In the rows, zero is written as 128.
Turns, then the turns between two rows, first turn first; the first pair answered:
Q675 (before -> after):
[150 156  98  89 134 148 133  98 128 155 164 143  81 106 129 145 114 102
 107 154 152 170 119 151 139 101 122 131 158 133  91 100 127 114 117] -> [146 158 100  92 135 148 132  97 129 158 163 146  83 103 130 147 114 102
 108 156 153 170 118 150 142 104 121 132 157 134  88 103 126 115 118]
[115 136 132 114 146 137 104 148 129 124 121 151 143 102 112 144 134 140
 156 135 132 126 131 123 114 138 123 120  88 122 124 140 123 152 133] -> [104 129 138 121 146 130 109 144 128 128 131 149 145 104 123 146 131 133
 143 145 131 116 123 121 119 145 118 124  87 127 128 145 120 154 131]
[106 142 117 134 136 129 142 115 146 129 140 141 150 107 146 154 111 130
 117 133 135 127  94 117 125 142 104 149 129 168 103 137 162 122 127] -> [107 126 123 132 131 122 147 115 144 125 150 131 139 118 149 150 109 127
 101 132 130 117  85 124 119 136 109 148 136 170 119 137 163 116 114]
[132 105 123 142 136 134 135 125 129 124 146  95 119 132 150 125 136 117
 102 136 116 120 114 116 141 133 149 133 144 135 128 139 120 123 118] -> [146 106 117 133 132 140 132 130 128 117 141  91 114 134 142 120 138 122
 108 125 116 126 120 121 137 123 156 130 148 129 132 134 123 119 115]
Q738 (before -> after):
[157 133 121 106 121 134 125 140 119 121 128 115 129 132 113 101 124 145
 135  91 133 147 122 149 120  98 139 123 160 127 153 126 142 106 109] -> [158 134 124 106 124 136 122 142 116 120 126 113 128 132 110  99 127 146
 137  93 131 149 128 148 119  98 144 122 156 120 153 126 137 109 113]
[119 114 118 140 109 117 135 147 147 106 125 113 132 157 128 138 114 139
 144 113 104 124 123 134 125 129 126 109 105 149 134 126 121 124 142] -> [116 110 121 135 108 116 138 143 145 105 130 115 131 158 133 140 110 135
 135 116 105 118 113 141 124 125 119 112 113 152 136 123 128 118 130]
[140 130 149 107 130 140 121 112 112 139 128 115 112 130 131 127 131 124
  90 160 116 116 105 143 128 104 141 140 154 119 132 133 136 136  90] -> [148 139 152 109 138 145 110 118 108 141 120 110 110 129 119 117 143 131
 108 162 112 125 130 136 130 108 157 133 137  98 130 137 113 148 113]
[132 152 136  63 122 140 124 101 131 120 130 151 124 142 121 140 131 153
 107 147 130 143  97 154  97  77 109 134 157 111 141 103 158 126  89] -> [141 158 147  59 135 144 111 104 123 123 121 145 118 142 108 128 144 159
 118 155 126 150 122 151  99  79 129 125 143  85 145 107 130 137 105]
Q970 (before -> after):
[ 83 115 144 151 151 127 125 138 145 125 119 133 133 132 130 142 123 123
 124 140 130 121 100 120 127 144 136 119  85 137 110 123 103 148 151] -> [ 91 121 149 142 155 131 118 137 141 125 110 134 130 130 121 137 131 129
 130 142 128 125 111 125 122 140 143 113  81 121 114 120  94 151 155]
[137 135 130 120  92 131 115 162 137 102 106 160 149 149  87 133 139 163
 185  99 120 131 143 151  86 101 135  97 114 130 153 110 130 143 138] -> [111 116 112 149  77 118 140 161 152 107 127 160 156 145 122 152 115 143
 160  92 125 111 106 134  99 122 112 116 125 186 140 115 168 131 127]
[129 121 154 117 100 125 132 134 130 116 119 184 145 161 121 137 104 136
 132 121 116 113 100 155 107 108  88 115 121 115 162 111 149 128 110] -> [128  84 143 157  97 111 153 146 128 117 146 144 121 167 152 131 106 114
 110 109 111  95 100 119 129 136 121 128 118 148 166 126 142 126 119]
Now pairs of rows:
Each pair is two turns apart.
[109 126 101 122 118  88 158 144 113 131 110 111 129 137 127 130 153 107
 138 136 162 140 125  91 151 157 155 135 155 158 147 138 122 103 160] -> [112 120 101 115 114  88 161 142 112 127 114 108 123 142 128 130 150 105
 129 134 163 137 116 100 148 147 154 135 166 161 155 135 129  95 147] => Q738 then Q675
[164 101 109 109 155 163 117 126 106 133 145 128  99 119 125 102 146 141
  99 119 144 120 145 149 113 100 168 165 162 110 128 134 120  77  69] -> [160 140  92 118 166 178 104 126 115 144 116 152 124  90 114 111 151 151
 136 120 153 146 167 134 121 115 151 167 145 104  87 133 117  90  99] => Q675 then Q675
[123 139 132 132 140 120 117 129 124 140 129 137 141 126 122 132 130 136
 154 134 128 126 147 120 130 150 127 120  97 109 122 123 110 143 146] -> [110 126 127 145 131 111 129 129 132 141 141 138 145 130 136 142 117 127
 141 131 129 113 126 116 135 158 117 126 100 135 122 126 127 137 140] => Q738 then Q675
[135  93 129 148 111 110 138 159 133 109 148 107 106 160 147 110 126 130
 118 106 118 109 125 111 127 136 158 128 114 149 167 129 115 137 132] -> [159 117 110 137 111 131 127 167 137 104 119 113 111 147 124 107 134 147
 152  85 125 135 148 111 124 126 162 124 115 136 151 120 115 137 146] => Q675 then Q675
[ 74 132 144 125 115 101 140 118 146 140 148 169 157 150 127 157  79 119
 117 150 118  92  90 159 108 125  82 114 125 152 133 132 158 129 119] -> [ 86  95 161 140 129  90 145 122 125 144 175 121 116 166 144 134  99 101
  87 159 106  77 110 140 125 140 136 117 121 139 157 148 115 132 126] => Q738 then Q970
[103 131 132 167 166 125 112 119 133 146 139 103 140 106 144 116 124 115
 129 139 123 143 151  72 171 167 156 163 103 116  84 153 110 127 161] -> [104 167 119 146 157 140 101 118 147 139 110 142 171  94 119 130 115 136
 164 130 132 161 147  93 153 149 120 155 102 112  66 138 135 126 162] => Q970 then Q738
[172 118 112  70 160 134 114 110  96 136 128 101  81 108 113 134 165 130
 116 139 143 129 135 121 110  86 133 127 176  95 143 141 122  93 112] -> [165 146 100  92 171 142 103 117 104 145 105 116 103  85 105 138 170 139
 154 142 147 149 164  95 123 114 131 127 144  88 114 146 105 115 154] => Q738 then Q675
[115 109 124 146 134 100 113 136 151 150 158  86 117 135 145 122 128 117
 111 145 155 116 153 127 175 150 169 137 125 106 167 152 111 144 139] -> [121 155 132 109 138 119  88 129 154 145 121 130 146 125 106 126 130 148
 153 151 160 142 163 160 151 121 137 119 120  69 158 136 116 151 141] => Q738 then Q970
[111  97 151 145 162 124 114 124 107 143 136 124 128 148 161 116 123 111
  73 189 130  80 105 128 136 137 117 119 149 146 145 129 113 145 109] -> [146  98 151 130 163 136  98 139  98 130 121 104 109 158 133  92 143 127
  98 170 121  94 141 133 126 121 157 101 141 114 164 125  88 150 121] => Q675 then Q738
[134 128  91 151 123 143 144 132 154 140 119 145 133 126 145 147  98 121
 142 132 142 116 136  96 123 125 134 142 139 150 118 140 152 128 146] -> [147 148 105 124 131 153 126 128 147 136 100 156 135 126 119 139 111 136
 162 140 140 131 154 114 110 106 137 129 133 112 123 133 137 137 148] => Q970 then Q970
[130 134 126 124 112 116 115 159 127 130 150 127 162 132 111 138 118 133
 148 115 113 125 115 124 126 128 123 119 112 121 142 131 145 131 128] -> [133 129 127 128 114 116 114 162 124 130 153 117 154 135 111 132 123 132
 147 114 110 126 123 119 128 132 136 117 109 116 148 133 135 133 134] => Q970 then Q970
[ 86 133 175  96 110  81 168  91 102 151 125 175 135 158 130 115  95 132
 130 146 120  70  77 148  77  92  92 126 100 106 173 104 171 153 124] -> [125  86 154 113  95  81 183 117  94 132 144 111  86 176 137  86 106 122
 117 103 112  64  95 126  85  94 159 129 112 124 199 107 160 142 128] => Q970 then Q675
[107 150  92 145 118 136 131 131 141 132 112 149 159 106 143 150 104 134
 139 110 148 132 103 110 138 142  86 146 125 177  76 121 170 121 134] -> [113 125 119 115 118 128 139 114 125 130 135 136 136 128 151 143 103 123
  92 124 144 111  76 142 125 114  87 146 157 167 109 115 175 100  85] => Q738 then Q675
[142 173 144 113  99 131 121 120 144 106 112 153 177 146  95 133 104 133
 173 120 168 146  96 145  98 113  89 120 143 130 121  98 155 109 107] -> [114 172 154 130 106 120 126 111 146 119 122 163 188 141 113 145  97 121
 160 142 169 135  84 135 109 135  73 128 133 139 112 108 153 118 111] => Q675 then Q675
